Rows swapped in pairs by one turn or mirror: which row each one swaps with
K_14: -89 154 143 31 -56 -108 11 -134 212 -82 33 160 29 -174 -162 53 128 -15
 203 349 -96 17 -77 -127 -387 -193 249 -199 30 349 -143 -234 -195 65 5
 -21
K_313: -135 39 -78 -48 74 150 39 -187 145 -35 -146 158 -15 -78 -228 -7 198 0
 316 375 -215 11 6 -318 -341 -134 141 -95 72 302 -420 -357 -157 167 22
 27
K_210: 85 63 -115 57 -208 -41 258 -232 -18 -202 -39 212 293 52 -116 45 305 -111
 105 237 -100 193 32 -124 43 47 228 -85 123 241 -189 -295 -24 -5 0 38
K_424: 144 -16 -153 115 -201 -12 268 -254 -20 -91 -49 145 342 44 -100 87 255
 -159 167 249 -97 99 43 -101 48 -15 153 -66 138 158 -144 -157 -56 22 -33
 48
K_738: -47 222 78 19 -162 -30 76 -320 173 -89 -129 -37 -84 -112 -235 3 135 73
 201 199 -342 103 20 -250 -126 -24 243 -193 38 260 -301 -449 -131 95 -29
 -34
K_914: 153 8 -207 181 7 -42 198 -239 150 -41 84 185 106 -130 -146 24 106 -286
 289 394 -92 10 -141 -61 -139 -184 111 -59 19 213 -52 10 21 -66 -111
 -104
K_69: 71 15 -75 25 -34 53 47 -168 317 10 -88 9 -145 -208 -193 58 42 4 502 125
 -316 54 -24 -71 74 -129 76 4 69 96 -210 -215 -123 -141 -17 -122
K_63: -61 -25 -172 -105 159 147 -27 -147 64 -206 -96 74 57 13 -208 -201 132
 -58 309 43 -336 236 119 -87 -45 30 -62 64 133 64 -187 -263 -115 27 99
 32
K_784: -23 273 -85 50 27 -9 8 -232 157 -236 -76 71 -137 -139 -284 -239 -11 8
 309 180 -441 295 80 -165 -106 1 106 -50 -71 159 -194 -275 2 3 -78 -92
K_868: 110 -119 -288 91 -84 32 229 -332 -13 -56 -52 67 304 20 -105 56 201 -188
 180 188 -129 59 -33 -145 59 -34 87 28 153 133 -144 -153 -55 65 -53 46
K_318: 144 17 -172 95 -41 -23 135 -85 282 -27 -24 121 -67 -192 -155 60 30 -165
 482 276 -195 82 -60 -19 17 -167 84 5 42 124 -103 -31 -41 -171 -121 -150
K_243: -91 -34 -154 26 144 -92 -48 -164 77 -226 -83 225 -64 -69 -110 -206 45
 -11 284 71 -310 123 50 -104 -361 -12 87 21 -87 216 -317 -166 -13 179 -3
 49
K_592: 203 -15 -180 170 -37 -9 178 -157 191 -15 23 165 93 -144 -158 40 87 -228
 406 339 -164 47 -35 -1 -21 -144 89 -33 30 130 -66 43 7 -149 -100 -132
K_709: -152 69 104 -83 83 -19 -87 -113 178 -129 36 178 -13 -148 -130 -23 141 0
 229 322 -81 -2 -15 -158 -418 -157 164 -134 71 318 -145 -237 -213 49 109
 46
K_288: -145 -55 -93 -160 189 95 -115 -111 77 -215 -50 122 23 -35 -140 -177 127
 -12 285 103 -233 143 120 -142 -194 -12 -21 46 123 136 -163 -236 -183 62
 146 104
K_702: -30 287 -15 65 -195 -102 156 -202 -21 -335 -11 266 162 16 -166 -69 236
 -82 95 272 -167 305 50 -159 -100 14 238 -124 29 274 -167 -283 -28 -2
 -17 29

K_868 pairs with -> K_914
K_424 pairs with -> K_592
K_243 pairs with -> K_313
K_69 pairs with -> K_702

Rows swapped in pairs by one turn or mirror: which row each one swaps with
K_616: 19 24 -41 93 49 194 83 -112 -23 10 74 231
K_211: -52 -64 163 -35 -53 84 -89 131 220 -21 -78 -86
K_25: 62 32 -86 55 2 103 65 -220 -102 109 54 113
K_851: -50 281 -22 76 6 23 46 -83 -119 28 100 53
K_701: -125 -9 159 -50 -8 -67 -13 170 -10 -73 -152 -39
K_156: 21 47 -87 2 -58 176 173 -123 -164 -20 11 -127
K_303: -175 103 59 68 21 64 199 -80 -69 171 127 48
K_257: -67 -56 154 -14 -89 95 -138 81 125 -81 -56 -200
K_614: -101 -69 -59 87 46 23 223 -88 -122 82 79 -84
K_593: 61 56 -13 62 20 135 88 -53 -188 108 -31 182
K_247: 96 -20 -90 -50 23 39 63 -118 -88 18 168 126
K_207: -175 -94 100 22 -3 36 18 154 103 23 -30 -217
K_443: 30 -30 -55 74 -25 82 123 -227 -165 3 89 -17
K_771: 50 -34 -50 51 18 69 184 -189 -82 64 72 102
K_46: -239 85 200 11 -24 79 17 133 128 112 22 -73
K_29: -17 33 159 -9 -31 147 -128 203 52 38 -146 35
K_307: -114 5 123 -10 -30 17 -235 75 78 -154 -2 16
K_778: -54 -12 -67 102 -3 184 54 -113 -259 78 49 -5
K_890: -92 -14 147 -9 -36 98 -175 82 238 -25 -18 -73
K_185: 14 -47 83 -124 -31 55 -167 149 158 -51 40 -25
K_543: 2 23 -70 55 -25 71 218 -213 -25 15 71 54
K_526: -299 -12 97 -23 -1 77 29 66 161 47 -61 -106
K_216: 15 18 -68 80 26 73 99 -236 -60 62 130 106
K_916: -61 -3 114 30 -5 207 -118 129 207 -59 -40 89
K_315: -231 8 -43 35 45 66 210 -142 -39 105 34 16
K_520: -36 27 -43 53 24 3 -24 -171 -147 -87 114 156
K_132: -41 3 120 -30 -68 122 -202 96 188 27 -94 -65
K_230: 100 -36 92 21 -18 100 -244 85 73 25 18 -124
K_192: -92 -6 133 -30 -82 82 -40 87 253 -63 -71 -118
K_700: -112 262 115 24 -36 37 -125 118 73 -28 8 -66
K_43: -54 9 19 12 35 -78 168 -39 -208 -13 -49 84
K_547: 169 -10 -48 84 29 89 -56 -135 -133 86 124 2
K_998: -54 24 58 -61 -100 188 -23 95 41 -75 -88 -252
K_601: -135 -40 102 30 -58 195 -175 152 -14 4 -75 -161

K_520 pairs with -> K_307
K_890 pairs with -> K_216
K_257 pairs with -> K_443
K_156 pairs with -> K_998
K_315 pairs with -> K_526
K_614 pairs with -> K_207
K_543 pairs with -> K_192
K_132 pairs with -> K_25

Rows swapped in pairs by one turn or mirror: which row each one swaps with
K_908: -157 -250 85 -122 -58 61 78 246 -181 -28 -10 376 -92 66 105 -84 -76 87
 85 116 77 -44 -30 -163 358 146 -177 183 121 -220 44 47 -72 178 -9 11
K_762: 119 -111 129 -125 115 -6 165 20 -199 19 121 26 -36 -28 -76 -186 -86 74
 119 123 237 -28 95 266 224 41 -164 77 -3 -103 -40 -194 81 166 -75 -105
K_208: 70 81 102 -96 123 52 235 55 -20 -73 316 55 -156 -192 -89 90 -74 -52 158
 158 22 6 122 85 78 -173 -59 46 -43 -68 -63 126 208 170 -63 -74
K_714: 9 38 49 -77 4 157 254 88 15 2 228 125 -125 -194 5 213 -37 -1 117 214 186
 35 73 -38 107 41 -90 104 110 -104 -30 106 200 168 -93 -165
K_446: -27 -165 177 -138 -134 74 119 93 -148 -107 172 38 -54 -27 -21 -196 -173
 28 134 -2 -86 -2 152 182 239 213 -152 79 61 -251 -100 -194 96 82 45 -2
K_665: -77 53 50 -24 159 -7 259 28 140 76 140 94 112 -42 -18 -30 69 166 61 321
 168 93 22 -186 -52 41 -151 124 7 -134 20 -37 164 355 -47 111
K_439: -50 11 43 -143 -3 -99 168 23 -15 -45 260 -56 -24 -36 -10 -25 24 25 92 75
 -28 0 59 20 175 -172 -7 43 -32 -42 -53 284 148 122 -59 -254
K_772: -182 -293 60 -32 192 25 153 41 -65 44 -12 182 106 168 42 -174 21 206 38
 213 156 -21 -23 -127 119 99 -254 169 -71 -238 82 -67 -25 344 -4 91
K_670: -110 -250 38 -68 -51 19 111 144 -42 -55 -67 195 130 157 87 -129 -145 110
 113 84 -156 1 81 -242 194 103 -229 168 39 -312 35 -59 -30 219 64 196
K_918: -118 -303 88 -78 38 28 104 157 -105 -64 38 227 -13 146 63 -257 -174 148
 87 144 -11 -49 9 -135 298 127 -239 159 -21 -326 61 -22 -92 291 81 186
K_417: -72 -206 16 -5 96 30 184 -21 -2 74 -82 132 128 100 25 -207 -49 177 62
 248 133 26 25 -76 7 204 -240 164 -30 -248 81 -15 -32 357 -11 165
K_455: -178 14 165 -118 22 51 157 86 -68 -124 260 147 -110 -129 -44 96 54 -78
 144 18 -226 21 120 31 21 -126 -31 53 -37 -70 -110 116 223 64 -42 -62
K_602: 113 90 30 -99 154 -40 218 43 -49 7 112 92 -1 -105 -68 140 -10 -41 170
 142 27 15 131 -7 41 -280 -75 77 -15 8 -36 72 178 151 -132 -66
K_589: -266 11 -125 -17 9 130 251 61 118 12 44 23 106 -77 -5 120 -235 105 28
 247 57 35 128 151 65 -10 -144 103 -4 -257 12 -18 174 266 -30 182
K_799: -81 57 145 -138 -12 -31 114 89 -139 -81 116 220 -123 -146 -67 -9 16 -113
 171 10 -231 21 117 97 13 -123 -5 57 -12 -16 -94 186 125 59 -74 10
K_674: -324 -48 -52 -134 49 -53 87 220 -185 -25 -93 299 -6 9 -9 -18 -167 36 53
 87 -49 -59 47 197 282 -229 -89 101 -26 -124 9 57 8 151 -80 182
K_437: -214 -13 227 -63 156 -133 146 -4 -129 41 -46 -8 -158 -48 -54 -276 -134
 61 86 175 137 -27 -37 96 109 -48 -116 73 -164 63 24 152 81 204 -83 102
K_557: -247 3 181 -169 -11 -121 52 252 -123 -83 85 376 -48 3 3 -131 78 7 112 38
 -252 26 10 -173 171 -90 -49 104 41 -80 -61 67 52 123 -7 164
K_806: -62 -26 13 -27 124 101 263 111 112 40 196 -114 186 -28 -85 -2 -4 118 100
 279 224 83 83 -38 101 235 -150 106 0 -217 18 72 166 288 -19 75
K_319: -193 -71 149 -199 47 -86 32 349 -252 -90 96 232 -2 31 -81 -126 50 -42
 156 -6 -113 -20 31 17 369 -14 -30 83 1 -71 -49 200 5 53 -35 96
K_637: -318 -42 244 -30 -69 -1 154 -1 24 -52 28 -93 -126 -71 -2 -243 -232 52 92
 122 -98 35 34 7 51 184 -129 78 -105 -109 -22 121 148 169 42 197
K_562: -124 -98 69 -7 -135 186 202 127 106 -82 163 -10 11 -60 28 -72 -117 120
 101 168 -96 64 116 -252 137 237 -156 118 -11 -329 -35 37 141 228 78 224
K_541: -75 -203 1 -126 73 -45 123 220 -118 -10 83 329 -41 123 86 53 -61 97 76
 91 17 28 78 80 375 181 -173 192 -86 -243 5 -224 54 283 -24 253
K_671: -169 -258 13 -94 -60 -65 118 48 4 -19 79 -3 123 197 104 -246 -56 199 23
 112 -3 -18 -7 -160 277 114 -168 136 -12 -268 42 151 -28 253 59 -63
K_472: 30 19 4 -121 94 -7 219 147 -28 -22 260 201 -112 -82 1 270 -25 -13 114
 111 22 75 155 193 222 47 -72 126 -88 -121 -71 -150 255 224 -95 110
K_887: 28 1 96 -115 201 -82 122 186 -238 19 53 213 -126 -68 -79 -104 74 39 128
 149 157 -50 3 -58 289 -259 -59 79 -109 35 -3 151 31 177 -148 43

K_714 pairs with -> K_908
K_799 pairs with -> K_417
K_665 pairs with -> K_557
K_772 pairs with -> K_455
K_674 pairs with -> K_589
K_437 pairs with -> K_637

